Rotation paths and how fast each direction turns (deg/step)
Each turn is a multiple of 5 degrees from 10 to 175, or 0.
Each row of a path follows its step; steps can be skipped.
Path 1:
step 0: 1.1 -8.1 21.6 19.4 11.2 -10.3 3.3 0.3 -18.1 9.3 -19.2 -1.5 9.1 18.4 -1.8 -7.8 10.8 -17.9 18.2 7.9 -11.3 0.5 1.0 6.6 2.8 11.4 22.5 -28.9 6.6 -26.3 -5.2
step 1: 24.8 7.6 19.4 -8.8 -2.3 1.8 4.1 9.5 29.6 24.2 2.3 2.7 8.0 19.6 4.5 9.4 4.2 3.3 28.4 19.4 2.3 -27.3 7.4 -1.4 5.7 -4.9 0.4 6.0 -2.2 13.3 8.9
step 2: -10.5 -0.8 6.2 -27.6 12.6 2.9 -13.3 6.8 11.2 -14.6 -14.8 -1.9 6.7 -21.8 -17.0 -13.5 11.6 27.5 2.0 -2.6 5.4 -8.2 -0.9 -8.2 6.1 12.3 0.4 -7.2 -25.5 14.3 28.3
step 3: 6.1 -1.9 7.8 12.9 -10.2 -6.8 -2.1 -12.3 -5.0 -6.7 -20.6 2.4 -8.8 12.5 -23.6 -5.9 10.6 -4.2 -0.9 -1.5 -14.4 26.5 -7.7 26.9 -15.4 14.6 20.4 -15.5 -18.3 -19.1 14.6
step 4: 14.4 23.2 -5.3 16.5 -4.1 -4.3 -7.3 5.8 3.7 13.8 -3.4 -4.0 19.7 19.2 15.0 2.7 -6.0 -7.2 30.7 23.7 -26.1 -18.8 0.2 9.6 12.2 10.5 3.1 -11.3 -11.6 2.4 -12.0
step 5: -3.8 -13.4 21.5 -15.3 16.1 4.1 -18.6 -15.1 10.6 13.5 -6.0 3.1 -8.1 -6.9 -8.4 -1.9 -21.0 20.6 14.2 11.5 1.9 -29.4 10.9 -16.0 1.2 6.9 -12.6 -12.2 -9.6 17.7 15.2
step 6: -1.5 -8.7 11.8 -4.8 4.0 -10.9 -5.1 6.4 2.2 1.4 -29.9 -2.1 -9.1 -4.9 -15.6 -3.7 38.5 12.7 -0.7 -16.6 10.1 4.2 11.8 3.1 -1.6 13.6 15.6 -24.9 -2.7 -22.9 12.5
step 7: 15.2 7.0 0.7 6.6 -24.4 2.5 -1.5 10.8 11.2 9.6 -12.4 -13.8 18.7 25.5 -0.1 3.3 18.3 -15.0 19.5 13.6 -7.0 3.1 -2.9 18.9 -22.5 -1.9 13.1 10.3 -25.7 7.5 4.9
step 8: -10.3 12.3 -3.1 -1.5 10.7 -9.1 -10.3 -0.9 6.1 -15.7 -3.2 15.0 7.4 -5.5 10.6 -1.1 -21.2 16.9 19.0 17.7 -19.5 -29.0 -14.3 -5.5 -7.6 18.1 -4.0 -4.2 -22.3 22.4 16.9
step 9: 10.1 -12.1 19.3 1.6 5.2 -4.5 -13.2 -17.5 -17.1 6.7 -13.4 0.4 -25.9 -0.2 -17.8 -22.6 -7.4 29.9 11.4 -11.0 -1.6 -4.2 5.5 8.5 -2.2 21.0 3.7 -18.2 5.8 -21.5 8.4
step 10: 11.9 19.9 6.1 16.2 -20.9 0.2 -16.9 12.1 7.6 26.8 -15.0 -17.9 -6.9 5.4 -3.1 20.2 33.9 1.3 15.9 8.1 7.8 -1.3 10.9 12.8 8.3 6.0 10.5 -16.1 -5.0 -6.5 -10.2
-2.6 4.6 0.6 -13.7 1.8 -4.2 -2.8 -3.6 2.9 1.3 5.7 -2.4 5.7 3.6 3.0 2.8 -8.1 2.4 -8.6 -4.3 -3.6 -8.4 3.6 -2.1 0.4 7.9 -4.4 4.0 0.5 -0.5 8.3 -> 110
-3.9 -4.8 -10.2 2.1 0.8 2.6 -1.7 -1.5 -4.7 -6.2 -5.1 0.7 5.1 6.8 -7.2 7.8 -3.0 -10.8 3.6 1.2 -6.2 -4.7 -9.4 -2.5 -3.1 4.4 -0.4 4.2 -0.6 -5.1 -0.6 -> 90
-4.7 6.1 7.3 -0.3 -9.9 -0.3 -2.7 3.5 -1.0 0.1 -2.8 -1.4 1.2 1.3 6.3 6.0 -6.8 -7.0 7.3 -3.1 3.1 11.0 5.1 -3.5 0.9 1.1 5.7 1.4 0.6 -9.9 4.2 -> 110
-3.1 8.0 4.2 8.7 1.4 7.1 5.3 -4.2 1.3 9.3 2.5 -8.6 5.4 3.3 3.1 0.8 7.2 0.3 -8.9 6.9 -3.4 -0.4 -4.5 0.0 -5.7 2.5 4.9 1.9 2.0 -6.1 -0.3 -> 110
-2.5 -5.5 0.3 6.5 -9.2 4.7 3.9 -1.2 1.6 -8.7 7.3 0.6 10.6 -5.1 -1.6 5.3 6.4 1.2 -1.0 -5.3 -2.0 1.5 7.7 6.3 -3.4 3.4 -5.1 -3.5 -4.5 2.8 5.5 -> 85
5.7 9.2 2.1 -2.1 -8.2 2.7 0.2 1.7 -4.1 -2.8 -0.9 -1.1 -0.8 -5.4 -10.6 1.6 -7.6 5.7 -3.0 6.1 -7.8 6.3 -2.6 0.6 1.7 7.7 -4.6 -3.4 4.5 2.2 -7.7 -> 65
13.8 0.4 -6.6 -0.5 -1.0 0.6 -1.8 3.1 10.1 3.9 3.6 -6.8 1.4 3.9 2.1 -1.0 4.1 -0.4 8.2 -5.3 -3.4 1.5 2.3 4.8 2.3 2.8 -6.2 6.8 1.5 -7.7 -6.3 -> 120
